Each row is where one point has got to under a steady rotation. How many steps took it there?
The counts run from 0 to 138.
[128 112 106 169 117  93 114 122 169 123 190  88 113  98 149  95 146 151
 126 114 125 110  90 118  93 102 122 106 173  60 127  95 108 106 104 114
  80 111 136  93 137 109 118 143 150 176 154 132 173 101 114 126 134 129
 116 174 154 113 143  92 128 158 102 135 113 106 143 131 148]
73
[134 121 109 149 152 137 129 100 171 150 175 107 142 143 112  98 139 147
 122 100 170 105  93 142  96 110 110 105 177  69 119 126 143 135 130 171
 117 110 133  85 117 108 134 173 171 160 136 112 166  88 109 127 120 132
 133 170 153  88 165 104 121 157 102 136 106 159 151 143 148]
36
[150 103 131 149 133 122 100 108 175 156 177 107 133 131 122 116 152 163
 110 118 175 118 101 115 109 104 153 112 163  67 112 116 141 110 117 135
 103  95 159  95 145 131 138 125 173 162 170 160 167  87  83 132 145 142
 148 158 125 141 175 102 141 155 119 112  99 148 164 143 143]
19
[142 112 120 139 149 118 116 133 173 124 209 103 121  81 129  92 122 164
 122 106 132 111  87 129 122  84 150 112 145  58 124 132 132 131 105 116
  81 114 148  93 165 118 130 145 160 161 147 134 151  87  94 135 124 119
 113 146 131 111 163  78 139 168 109 127 111 124 156 166 151]
68
[161 120 102 162 136 107 113 117 161 145 190  92  93 118  98  88 130 153
 141 105 145  97 112 129  81  88 127 119 144  65 124 131 117 115 128 144
 113 130 141 101 145  93 109 156 154 142 154 111 153  83 111 119 106 129
 141 152 155  80 142  95 152 127  71 154 102 146 135 148 144]
6
[149 120 109 169 135 119 110 114 167 152 189  93 118 140 144 106 159 152
 127 122 168  84  91 116 118 129 114 119 162  50 145 126 160 120 129 147
 115 147 153 117 146 121 151 135 168 169 148 151 185  96 100 135 124 137
 129 152 155  97 152  93 129 167 128 138  91 158 173 118 136]
91
[157 109 133 165 133 113  93 137 157 156 195  88  92 103 135 100 134 154
 133 141 151 102 121 140  98  80 158 112 157  71 113 120 134 105 135 120
  99 122 166 114 147  99 108 137 180 144 158 145 157  79 109 127 151 140
 152 130 129 105 140  98 172 138 103 149  90 153 161 119 138]
115
[137 109  96 175 140 122 105 116 158 130 177  86 135 148 115 108 147 140
 116 124 155 112  96 129  84  99 131 111 161  64 122 122 103 103 132 147
 123 111 138  90 116 107 112 154 164 151 171 141 187  93 101 108 128 141
 155 150 156  91 145 105 133 134 101 141 107 136 161 125 178]
76
[140 119 117 174 178 136 125 129 160 132 191 121 120 117 134 101 152 117
 141 115 148  92 124 137 121 112 128 122 155  61 121 148 129 116 142 153
  98 135 150  85 145 110 139 162 167 155 139 144 167  69  99 121 110 121
 148 133 140  80 150  89 155 144  87 144  90 144 158 149 164]
46
[167 125 118 151 158 101 125 126 181 138 203 129 133 113 118  82 148 149
 119 106 161 106  91 128 116  96 149 101 157  78 120 131 141 129 105 138
  99 119 151 111 144 108 139 184 145 148 157 112 150  95  88 122 130 130
 117 179 153 115 162 122 121 152  83 115  92 138 141 156 129]
108
[127 104 113 174 127 110  97 114 157 143 182  70 132 134 133 121 147 146
 118 135 154 115  95 135  91  91 143 102 171  73 113 111 109  95 134 141
 106 100 140  98 117 114 108 132 182 163 168 155 189  94 107 117 143 137
 155 147 150 108 152 104 140 137 116 140 104 131 163 113 172]
75
[134 140  84 176 120 116 130  98 167 148 164  96 141 140 124  94 161 148
 125  91 166  95 100 126  79 111 123 122 154  47 132 126 140 148 138 155
 124 109 138 107 134 119 145 154 162 173 131 148 148  86 122 126 110 122
 113 155 166  89 136  99 146 172  91 158 113 119 138 140 156]
31
[149 125 124 154 151 144 103 122 172 170 166 121 124 140 120  90 163 141
 123 117 187 102 106 105 106 117 124 109 182  70 124 114 158 113 137 165
 117 115 144 106 139 126 144 135 170 152 146 165 179  83  83 131 116 130
 149 146 142 108 168 107 127 142 121 138 108 166 178 131 141]
40
[157 124 102 144 143 136 116 127 168 157 198 114 114 117 125  57 142 147
 124 111 160 102 118 100  86  98 139 108 169  80 137 111 145 127 114 132
 118 116 157  88 159  92 140 180 133 150 130 148 158  98 119 122 127 117
 112 150 139  91 151  80 152 145  86 156 129 138 144 148 139]
62
[151 138  97 157 144 118 114 106 180 144 185  92 115 140 122  66 148 155
 117  96 165 108 108 107  79  97 143 105 149  70 122 113 140 148 118 139
 127 113 138 101 156 102 133 154 151 154 128 153 151  84 126 117 111 127
 136 146 161  96 153  97 166 140  78 145 131 115 114 160 151]
11
[119 145 120 162 113 114 124 111 169 154 164  92 137 101 146  91 142 159
 123 106 157 117  95 142  90  87 127  93 189  65 103 108 146 140 139 146
  94  89 128 112 138 120 120 155 179 183 120 151 136  82 132 142 141 126
 114 162 156 101 146 117 136 173 107 151 114 121 139 127 129]
33
[131 143  96 170 118 111 133 102 166 142 168  99 138 111 141  90 150 151
 129  86 147 111  99 125  84 103 121 109 175  58 119 118 144 144 123 154
 104 108 142  99 141 118 136 157 160 179 121 140 133  81 127 137 120 113
 100 166 166  92 139 108 136 177  89 158 117 116 127 143 138]
32
[139 119 135 177 135 107 101 135 151 152 190  76 132  96 139 104 131 136
 121 115 171 111 110 154 100  83 143  90 181  67 112  91 115 123 144 141
  97 101 153 124 117 112 115 150 176 165 153 142 169  92 116 103 137 122
 132 164 164 111 163 125 143 162  98 145  88 118 152 116 127]
54
[142 117 139 147 136 145 106 106 176 159 179  78 131 136 147 103 128 153
  99 123 174 117 107 143  95  91 148  97 164  77 102 117 150 138 117 140
 109  95 148  96 138 122 131 148 187 162 124 164 171  89 133 111 152 142
 150 147 138 119 182 105 172 139 107 127 102 127 141 143 147]
14
[141 106 122 174 127  98 111 122 177 142 177 108 109  94 137  98 162 152
 135 125 136 111 121 109  96  94 137 113 185  67 107 117 121  86 122 123
  86  92 162  84 142 115 121 134 162 175 156 155 155  79  99 142 158 132
 126 155 124 124 134  99 146 150 113 151 106 133 155 127 137]
23
[138 104  94 162 139 109 109 109 158 138 198  78 125 150 142 112 152 156
 112 116 157  96  97 109 102 119 123 121 135  48 142 113 126 118 119 126
 110 127 150  97 143 121 148 123 164 175 155 149 190 102 109 109 113 126
 126 147 149 106 165  74 142 161 108 131 100 122 165 142 165]
71
[141 121  82 169 138 106 117 111 170 118 172 102 139 136  99  92 147 144
 121 107 141 115  87 117  79  93 136 111 166  70 119 125 105 105 121 142
 118 111 131  87 130 109 113 166 148 151 162 124 174  90 100 121 116 127
 138 153 160  98 135 101 126 135  87 146 120 138 143 135 177]
77
[158 132 117 159 128  99 109 126 164 141 190  95  90  89 105  82 127 157
 135 106 140 113 100 129  85  69 149 115 152  69 104 118 121 120 127 140
 102 117 134 109 148 105  98 150 161 138 143 121 141  73 104 129 111 128
 134 141 160  97 138 101 154 135  79 153 116 140 129 151 141]
7
[160 117 122 167 121  78 110 129 162 152 199 112  94  92 136  92 152 155
 137 103 142  98 113 111 105 102 135 116 164  63 123 113 132 106 117 127
  90 125 158 118 153 102 123 138 150 166 161 125 144  93 109 129 129 128
 119 177 146 109 138 101 138 157  93 147  91 134 141 135 113]
2
[139 120 121 165 140 145 121 123 171 150 177  98 163 129 140 105 144 140
 113 136 166 100  99 155 107  84 156  94 173  62 116 137 163 132 140 144
 103 102 153 114 130 118 135 175 186 156 132 157 149  82 111 135 160 136
 140 129 133  96 152 110 147 162 123 134 101 146 170 120 150]
85
[153 137 118 164 121 101 100 127 171 129 201  92  96  88 119  83 126 164
 125 104 144 110  91 122  97  72 162 117 131  60 105 124 131 130 123 124
 102 112 135 118 174 117 112 138 169 150 148 152 131  76  99 137 110 125
 118 121 158 104 138 101 159 150  94 146 120 122 141 151 147]
119
[146 116 122 162 127 115  98 115 189 151 172 116 128 123 126  86 156 164
 109 122 164 126  96 104 101  87 162 108 187  76 100 109 146 101 119 138
 107  87 151  93 153 128 125 135 170 155 154 165 163  85  85 139 154 139
 139 160 128 144 162 121 135 135 119 128 120 145 155 139 140]
130
[145 117 117 170 144 122 103 120 146 165 183  78 135 128 119 107 130 130
 124 125 182 107 114 154  91  91 137  96 169  70 119 100 115 126 148 150
 112 101 148 126 107 111 120 157 176 159 165 135 176  99 121  99 124 130
 143 162 165 102 170 113 146 147  91 144  79 137 150 117 136]
55
[129 108  97 160 132 102 115 112 163 127 192  90 117 126 141  94 155 156
 126 104 143  97  90 106 100 110 116 117 155  55 141 105 116 118 105 126
  96 124 139  92 142 111 137 143 145 179 154 129 174 111 115 118 117 123
 120 169 151 101 149  82 138 155  98 138 111 110 152 143 162]
72
[147 119 107 183 153 126 106 129 160 138 184  90 108 131 127 110 147 132
 133 132 159 101 105 137 108 101 116 118 162  63 127 138 130 100 143 157
 113 146 129 113 131 111 112 146 180 144 156 136 179  73  95 127 108 138
 167 133 161  77 138 102 139 123 108 150  97 149 159 121 166]
96
[151 123 105 164 148 120 108 111 147 158 188  97 134 137  96  94 128 139
 118 111 177 107 104 146  86 102 132 102 162  73 127 110 116 121 136 158
 121 112 143 107 109  98 126 174 153 149 156 117 168 102 106 103 115 125
 137 172 156  90 164 110 136 141  78 147  93 143 149 127 146]
56
[143 130  95 176 120 131  98 122 166 153 164 103 156 138 121  86 164 140
 105 124 173 113  92 110  87  72 161 101 170  70 109 114 139 119 137 146
 125  93 146 117 141 126 127 148 167 145 147 187 168  86  99 122 135 126
 141 126 144 114 134 121 140 139 118 153 123 134 164 121 161]
80
[134 124 119 148 118 105 121 111 182 134 186  78 114 111 141  93 130 166
 116 102 147 125  86 133  87  89 141  91 173  69 102 103 135 129 105 127
  89 103 131  95 146 111 113 148 173 170 135 135 148  95 139 130 147 136
 132 173 164 112 165 103 151 151 100 130 116 107 114 149 139]
124
[153 125 110 168 158 135 118 113 176 155 169 126 109 131 125  83 169 134
 136 111 173  94 117  95 101 124 107 122 185  70 140 119 155 108 127 156
 114 129 153  85 147 116 149 156 149 152 132 156 173  88  89 137 113 118
 142 159 141  98 153  95 130 139 104 156 116 160 158 141 138]
41
[144 124  93 179 145 114 133 110 177 128 185 119 127 116 121 102 152 143
 133 104 134  97 102 134 101 100 140 137 141  53 112 163 133 124 129 147
 101 114 149  94 156 113 146 158 170 162 148 135 135  66  94 147 118 126
 109 149 135  89 131  93 146 165  89 143 106 144 151 152 164]
138
